Each path below is one point turned by a fixed rotation once a step. After each direction that follows a path, write how fast that rotation turns it, in degrees per step (0 if it stays still).
Each turn is a multiple of 5 degrees from 10 to 175, or 0.
Each row of a path follows its step; steps can be skipped.

step 1: [ -6  -1  -1   0   8  14   9  -9   6  18  12   5   7   5  -6   2  -2   0
  13   9  -6   5   6  -4  -7  16  18   6 -11 -13 -10   4  -4  20   3   4
 -14]
step 2: [  6 -14   7  -9   2  -4  -6  -5   3   7  19   8 -17  -5 -10   5  -3   8
  16  12   6  11   5 -16 -14   2 -13   3  -5   1 -11  13   5  -6   2   0
   7]
step 3: [  4  -2  -3   6  -5  12   6 -14  12  -6   7  -7  -5  -5  12   0 -19  26
  15   6  -3   6  -2   6   0  -5  -8  -1  -8 -15   3   2  -6   3   6  21
   0]
step 4: [ -5   2  -5 -11   3  -9  15  -6  15   4  -4   4  -4 -14 -11   2  -1   5
  13  -1   8 -11   6  11  -4 -14  -9 -17  -4  -2 -14   1  25  -1  -4   9
   1]
step 6: [ -5   0   6 -14 -10   2  -6   8  -7  -1  -8 -17  -1  10  -4  11  -4   2
  13   9  12 -11   3  -1  23   3 -21   0  -2  10 -16   0   8   0  -8   0
  -7]
step 7: [-11   7  -7  -2 -21  21 -14 -12 -10  -1   3   6  12  -6  -2   0 -12   2
   4   4  -9  11  10   5  14   1   2  -9   7  10   0  -6  10   4   5  -1
 -19]
step 9: [  4   0 -13 -19   3  16  -8  -3  -5  -8  16 -12   3  10  -8  -6 -12  -5
   7  -2   1  13  -5  -2  -2   5  27   2   4  -7  -7   4   0  14  -7  10
  -3]
step 11: [  5  -8  -5   4 -11   7   8 -16   4 -12  15   8  -9  -2   2   4  13  17
  19   3   2   2  14  -9   2  -6  12  15  -1 -16   5  -4   0   7   0   8
  -4]
step 13: [ -4  -1   3 -11  -1  -2  12  -2   7   8   6  12   8   7  -9 -13 -15  16
  11   0  -5  10  13  12  -7   1 -13  21  -5   0  -3  -2  10  16   5  13
  -4]
step 15: [ -6  -8  -8  -4   8  15 -12  -6  -8  -6  -2  -4   8 -17   3   0 -20  20
  10  11   9   5  13  -4  -2  -3  -8  -3   0  13  -2  -1  13  -6  -5  10
  -7]
step 16: [-11  10   8 -11  -4  -1  -8   0  11 -11   6   4  -4   4  -4  13 -17   2
   5   3   9  -1 -11  12  16  -5  -7 -27   2   1   3 -10   6  -9   1  15
  -2]
Speeds:
[-3  5 -2 -2  1 -1  2 -3 -1 -2 -1  1  3  2 -2 -4  3 -4  3  6 -3  1 -2 -8
  2 -3  0  0  8 -2  3  4 -5  2 -3 -1  1]
35
[-1  4 -2  0  3 -5  1  3  1  2 -2 -5  3  3 -8 -4 -4 -5 -3 -2  3  0  0 -1
 -3  2  3  3 -4 -5  1  0  6  5  0  0  0]
85
[-4 -4  1 -1  1 -4  7  1 -5  3 -5  2  4 -6  0 -1 -4  4  5  1  2  3 -3 -1
  1  0 -5 -4 -5 -1  4  0 -2 -2 -2  2  2]
35
[-3  4 -3 -2  2 -2 -5  2 -4 -2 -5  1  3  4  3  1  0  2 -1  1 -2 -6  7  5
  1 -1 -6 -1  1  2  4  5  5  0 -1  5  0]
40
[-4 -4 -1  2  8  2 -5 -4  0 -1  6  0 -5  0 -1 -1 -4  1 -5  0  3  2 -3  1
 -1 -2  1 -5  0 -3  2  7 -1 -2 -4  3 -1]
55
[ 1 -4 -7 -1  2  2  4  1  0 -1  0 -5 -1  5  5  0  3 -3  2  1  0 -6 -1  0
  7 -2  2 -2 -7 -4 -2  0 -3  3 -1  2 -4]
135

step 1: [ -6  13  11  -8   3  -1   1   8   8   4  -2   3  -7 -15  19   3  -5  -6
   3  11   0   9  12  -4  26  -2 -11  13  11  -1   8 -10   5  13 -10   2
  16]
step 2: [ -2  -1 -15  13 -12  -6   5  -1  -6   4  15 -10   8 -12   1   4   4   5
 -12  -7   3  17   0  14  16   9  -8   4   0  -9   7  13   9  22  -6  13
   7]
step 3: [-16  -9  -6  13 -22  11  23   1  -2  -8   9   2 -19   3   4   4   9  -6
  -3   3  -2  -4   2   7   8  16 -12  -3   2  -2   4 -18  -8  -6 -10   3
   2]
step 6: [ -2  -7  -4   3  -8   7  11 -10  14  -1 -19   6  -7  -4   1   4  -3   7
  -8   9   6   0  -9 -17  10  16  -2  11 -10 -12   5 -11   1  12  -2  -6
  27]
step 7: [-14   6 -18  -2 -18  16 -11  12   2   8   7  -9   8  -6   2   4   8  19
   1  18 -11  -3   0  -8  11  -5  -7   2 -18  -7  -5   7   0   6  -5   5
   7]
step 8: [ -6   4   5   2  -9  10   2   7  18  -6   2  -5 -12  -2  22  -5   5  -5
 -23  11  -2  -6   1  -5  18  -4   1  -4  19   4  -6   5 -12   6  -9  19
   3]
step 11: [ -5  -8  -9  17 -12  -7   7  -2  13 -13  15 -14   3  -1   4   8   7 -17
   1  -1   3   3   2 -13   4  11  -6  -4   5 -19  -3  -4 -17   0  -8   4
  20]
step 12: [-11   7  -5  12 -12  18   1   2 -10   9   8   1   3  10   8  -6  -7  -4
   3   4   1   0  24   0   6  -8   6  18  -3  -6   6  -7 -13   6 -20 -11
  11]
step 14: [  0   5  -5   9 -13   8  -3  -5   8  -9   1 -16 -10 -12  -2   2  -3  21
  -7  -1  -3  -9   0   5   5  16  -6  10 -16 -17   8  -5   6  -1  -4  16
  18]
step 15: [-11   9 -11  12 -14  15   7  18  19  -7  -3  11 -12   4  15   0  -3  15
   3  13  -7   7   2  -8  14  -3 -15  -2  -1   3   8   1   0   8  -6  -5
  -2]
step 16: [ -2  -1 -16   3  -2  13  16   1  16   7   8 -15  14  -2  10  -3   8 -13
 -16  15   6  -5  10  -4   5   1  -2  -7   8   4  -2  15  13  10  -2  13
  12]
Speeds:
[-7 -5  0  6 -8  1 -1  0  2  0  1 -3  4 -1 -1  0 -4  0  2  4  1 -4  3 -5
 -1  1 -2 -3  3  2 -2  2 -3 -3  2 -3 -6]
90
[ 1 10 -4  2 -2  2 -6 -2 -2  3  1 -5  4  1 -3 -1 -4  4  4  1  5  3 -2  4
 -2  4  2  1  0  2  0 -1 -4  3  0  1  0]
145
[ -1  -1   1  -3   0   8   5  -3  -6   0   0 -10  -5  -4   1   2  -1   3
   1  -3  -2   3   5   0  -2  -5   0   0  -2   0  -4  -1   2  -1  -2  -2
  -3]
155
[ 2 -2 -4 -6 -3  4  0 -7  0  2 10  6 -1  3  1 -1  3 -2 -1  1  2 -4  0  0
  0 -1  1  3 -2  3 -3  0 -5  2 -2  3 -4]
80
[ 2 -6  1  2  1  0  4 -3 -1  3 -3  0  3  2  2 -4 -4 -1 -4  1  5  2  4  3
  2  1  5  3  3  4  1  4  4  9  1 -4 -1]
100
[ 1 -2 -9  0  3  0 -3  3 -2 -3  3  0  4 -3 -3  3 -2 -2 -2  0 -1 -6  5  4
  0  3  3  3 -3 -4 -4  6  5 -5 -1 -1  1]
155
[-4  2  6 -1  1  2 -3  0  0 -4 -4  2  0 -7  1  1  3  4  2  2  5 -4  0  1
  6 -1  1  4 -4 -2  1  4 -1  4  1  5 -5]
55
[-3  5  0 -5  0  5  5  4 -2 -1 -1  5  3  2 -5  2 -4 -4  4  3 -5  1  1 -3
  2  2 -3  5 -3  5  3 -1  1  1  2 -4 -1]
125

step 1: [ -2   0  -4  -7  16   9 -12   1  -6  -1   5  -2  -1  -2  -3 -19   6  11
   1 -14  13 -17  12  -4   0  -8   2   8  -1   7   9   7  -5  16 -16   5
  -2]
step 3: [ 16   9 -15   9   3   0  -1  -7  -2 -10 -10   6   8  -7   4   1  -1  15
 -10   0  -1  -7  14   4  12 -18  -3 -11  -5   9  -2  -6   0  13  -1  10
  -7]
step 4: [  8  12  -8 -15  15   9 -12 -20  -9   6  -6   3  15  -2   1  -4   3  13
   3   5  -1   4   4   1   7   4  -6  -7 -15 -10   1   4   2   8   8  11
   4]
step 7: [-12  11 -12  -7   2  -6 -25  -4 -14  -1 -10  -5  -4   4  -9 -15  -7  -2
  -2  -4  -1  -5   8   4  -9   5  12  -4  12 -11   5   6   7   3  -3  10
  -4]
step 8: [  7  11 -19  12   3  -2  -6   4  -4  -1 -12   1  -4   7  15 -15  -9   3
   0  -3  -5 -13  14   0  -8  -8  -2   1  16   8  -2   6  -5   2  -3  11
 -13]
step 9: [ -6  12 -11  -2  11  14  -5 -10  -2  -2   1  16   5  -7   6 -19  -2  20
   5   2   6   0   7  -3  -5  -1  -5 -15  14  10   6   9  -5   7   6   3
   1]
step 11: [ 14  -6   9   4  13   6  -8  -6  -7   1  -9 -11   9  -3   2 -11   5   5
  -4  15  -9  -5  19   0   7  -8  -7 -11  -1  10  -5  15  -5  11  -7  -1
  10]
step 12: [ -4   2   5 -11   5  -8 -15 -12 -19   1  -8   8   4  -7  -5  -9   4   5
   2  15   7   1  13  14   6  -4  15   0  -2  -5 -10  11   3  10  -8  -6
   1]
step 14: [  6   8 -20   3  10  17 -20  -6  -8  -7   4  11  -1  -4  -7 -16   2   7
  -5  -6   1   3  22   0 -11  -7  -5  11   0   0  -5   0   4  -5  -1  -3
   5]
step 15: [ -4  13 -13  -1  -6   5 -23  -1  -2  -5 -11  16   0  10 -10   5   1  -1
   1   1   5  12  10   2  -1 -12  -5  -7   6   8  -7   4   5   2  12  18
  -9]
step 16: [  9  -6 -18   3   2   8  -6   5   2   1  -8  -1  10   3   3  -2   4   0
  -7   3   8  -5  15  -6   0   0 -15 -17   1   2   2  16   6   7  -3  25
   4]
Speeds:
[-3 -1 -2 -4  2 -4  0  1 -3  1  1 -2  3 -2  0  2  1  0  3 -5  7  1 -4 -3
  1  1  5 -5 -3  2  3 -4  7  5  1  6  3]
120
[-2 -1  2  1 -3  3  0 -3  2  0  0  2  3  6  7  0 -1  4 -6  4  2  4  2 -2
  5  0 -6 -4 -3  1  1 -3  1 -2  7  3  1]
60
[-10  -2   0   1   1   4   5  -2   5   0  -1  -4  -2   2   3  -1   0   3
   3   1  -1  -5  -1   1   1  -2   3   1   8   3   2   2  -4   3  -2   3
   3]
40
[ 1 -3  0 -1  6  3  1 -6 -2 -3  3 -1  3 -2 -5 -6  1  3  2  0  6  4  0  0
  1  7 -3  3  4 -4  0 -3 -4  2  1 -2  1]
140
